In the rows, zero is written as 128.
One turn moves each row of this set onto another row. After a few examples, where does it send each row asked below?
Zulos: [148 157  93 128 124 109 117 163 160 164 125 108 125 108  89 131 140 125
 107 159 115 122 129 116 127 148 101 113 117 160 146 136 156]
rotal: [165 128 119 135 129 109 112 151 159 128 107 110 108  93 104 127 143 116
 109 130 124 102 123 117 138 142 112 108  80 134 131 154 144]
sezem: [151 138 107 135 125 107 111 145 157 132 130  98 128  87 104 134 150 138
 106 143 143 100 147 123 137 136 116  95 106 141 134 139 161]
pep: [146 129  95 121 140 127 120 154 160 156 113 114 125 100  97 126 144 110
  96 163 135 109 121 112 137 143 115 122 112 150 153 147 147]
kiboz: [125 153 136 185 101 124 136 111 136 141  94 142 143 118 113 155 140 113
 123 132 122 108 103 125 127 142 180 113 139 131 135 128 143]
fudo: [157 154 160 149 101 147 140 137 121 147 107 168 156 138 109 134 133 129
 140 132 127 125 119 113 111 142 113 121 166 136 109 116 142]
ral: [142 154 135 143  86  95 143 157 137 134 112 139 129 127 155 153 157 117
 137 156 105 154 132 117 135 157 150 135 168 128 128 119 158]
teti: [156 120 142 140 100 115 158 164 128 115  98 157 124 122 146 145 151  97
 111 152 110 161 136 116 137 156 138 145 148 114 124 127 140]
Sotif: [158 148 163 147 105 150 138 133 124 148  98 170 150 140 114 132 133 120
 145 130 126 120 105 109 115 143 120 126 159 133 111 124 137]
zige: [123 125 129 127 125  96 121 119 157 113 130 139 138 132 140 100 119 116
 108 115 156 135 130 106 145 169 133 136 116 123 119 119 131]
ribig: [123 144 142 187  96 132 145 127 123 127 102 159 154 118  97 156 136 111
 101 133 125 115 125 135 127 140 160 110 127 127 136 121 131]
mota: [161 150 121 140 113  97 107 158 160 133 115 109 113 100 100 131 143 126
 118 127 111 106 126 122 134 144 105 101  82 143 132 146 146]
satug: [152 157 113 140 111  96 105 155 158 136 130 101 124  96 101 135 147 139
 116 136 124 105 141 126 133 140 108  93  98 147 133 138 157]
zuza: [162 137 151 143 120 154 145 123 124 147 101 158 149 130 117 130 135 129
 138 136 141 124 117 104 113 139 126 125 178 130 103 121 152]
puv: [159 120 111 131 135 115 114 143 157 127 115 104 118  86 107 128 148 124
 101 139 143  98 136 118 141 136 118 103  96 133 132 148 153]
manek: [143 145  89 123 134 119 118 153 160 162 123 105 129 100  95 129 144 124
 103 165 133 113 130 115 132 143 113 115 124 156 150 138 158]
disa: [162 138 158 142 116 154 141 125 126 149  94 163 146 134 120 129 135 119
 144 132 135 118 104 103 116 141 128 130 167 129 108 127 143]
pov: [152 134 103 124 134 124 120 163 160 154 107 122 119 106  91 125 139 104
  98 155 118 115 115 113 134 147 105 124  98 150 150 149 138]
vufed: [139 118 139 136  99 121 153 157 127 117 108 156 140 118 151 150 159 102
 110 163 130 144 143 120 143 150 150 141 157 115 135 125 142]
kad: [160 147 152 147 110 150 144 131 119 147 110 159 155 133 110 134 134 134
 137 135 135 129 126 110 111 139 116 120 177 134 104 114 152]
vuse: [119 135 122 129 123  89 118 115 158 118 139 129 143 131 141 102 121 127
 112 119 160 137 137 106 142 167 134 131 130 128 117 112 143]
nek: [131 140 135 138  90 109 144 152 133 128 117 145 143 120 157 155 163 114
 126 165 127 141 140 122 142 150 156 135 169 124 138 120 153]
rotag: [153 151 102 129 124 113 118 169 159 158 114 118 119 111  86 127 137 113
 104 152 106 123 119 115 128 150  97 119 101 157 146 142 143]
goz: [158 142 139 144  92  99 151 164 134 127 100 146 117 128 148 147 150 107
 128 148  94 166 129 113 132 160 138 141 154 122 119 123 149]
reto: [145 151 124 187 116 115 143 107 137 144  88 125 123 115 112 149 134 121
 125 127 112 128 105 114 119 145 177 114 152 130 113 123 160]
penus: [128 149 130 136 111  80 119 130 156 117 136 136 134 140 132 102 114 126
 115 109 135 148 133 108 136 175 118 132 114 131 112 111 136]
zupem: [157 140 123 191 118 120 159 120 125 131  92 131 123 113  95 147 127 123
 104 124 108 149 126 118 113 146 155 112 148 125 102 114 160]
Nezik: [123 149 123 134 114  80 118 122 157 120 142 128 140 136 137 104 118 133
 117 115 147 144 138 108 137 171 126 127 129 133 113 107 146]
bafim: [143 135 134 190 107 131 159 133 117 120 101 151 142 115  85 151 127 117
  89 127 116 140 138 130 117 143 144 109 133 124 115 113 142]
badag: [128 134 135 132 117  90 120 128 156 112 128 143 133 138 135  99 115 115
 110 108 141 143 127 106 140 173 122 136 107 125 115 117 127]

nek goes to goz
bafim goes to kiboz
Now these:
zuza goes to fudo
pov goes to manek
satug goes to rotal
vuse goes to penus

One turn moves each row of this set onto another row. After a few examples, where does it send each row asked below?
nabif: [105 112 118 132 136 106 134  99 130 148 123 102]
garup: [106 131 107 136 125 136 121 118 102 113 138 104]
mosep: [139  90 138 101 112 126 129 117 122 135 111 122]
gizi: [ 97 110 134 154 151 141 133 150 130 114 111 115]
neb: [ 98 122 142 136 133 140 130  92 125 122  96  90]
zifi: [116 131 131 108 130 106 134 129 158 117 110 136]
bam: [135  90 143 130 135 117 138 105 132  77 134 111]
ziku: [155 141 146 147 123 153 130 105 122 122 132 129]
nila: [126 123 118 166 142 137 136 116 158 108  97  93]
Geg: [144 114 129 112 126 153 133 126 156 104  87  95]
mulem: [143  74 132 124 123 106 132 119 132 117 122  95]
dinor: [119 115 139 142 125 154 115 145 147 122  89 122]
sipif: [149 126 131 156 133 146 133 111 113 139 126  82]
Guk: [137  96 162 134 124 114 128 104 121  94 142 112]
nenil: [117 109 156 141 104 135  98 123 125 111 120 117]
Lufe: [134 111 117 123 133 112 131 133 124 145 124  74]
dizev: [138 129 146 159 162 119 143 133 113 106 111 115]
beri: [120 146 155 145 122 129 121 113 169 130 114 108]
giliv: [149 152 143 121 126 125 130 108 155 109  94 111]
Sasus: [137  89 117 138 136 120 150  85 131 127 122 114]
Lopi: [120 132 135 129 149 131 136 155 129 113 154  91]
gat: [159 139 135 141 129 149 129 136 145 128 101 130]
mina: [126 124 133 129 129 158 133 118 151  93  84  94]
fufi: [137  95 175 139 137 143 141 111 114 121 118 112]
tilas: [156 159 137 117 136 131 134 109 136 117 104  96]
fovus: [144 126 168 136 145 126 152 130 156 118 134 131]
bag: [136  86 130 131 129 106 123 107 135 115 104  79]
pime: [144 103 135 132 117 141 139  89 134 111 143 137]
zalu: [131 127 126 118 132  98 120 136 142 140 127  83]
fam: [153 146 160 135 138 112 138 106 129 100 133 117]
tisup: [111 120 123 127 141 161 146 145 141  88 127 100]
Zasel: [133 107 115 133 158 140 175 117 144 107 125 111]
besu: [137 147 152 119 131 122 131 103 124  91 147 116]
pez: [110 112  97 139 125 134 133 129 154  90 126 120]
gatog: [109 135 120 117 133 136 133 148 129 124 147  90]
fabo: [ 94 120 121 134 149 110 140 138 137 131 134 120]
bal: [165  98 119 132 125 123 138 145 152 118 120 126]
varu: [147 118 104 120 141 119 145 127 103 134 120 111]
butar: [113 104 142 127 132 165 131 140 138  90 125  92]
dak: [115 122 128 111 105 143 129 112 149 127 153 117]

dinor goes to gizi
nenil goes to dizev
fufi goes to fovus
Now these:
gatog goes to Lufe
besu goes to tilas

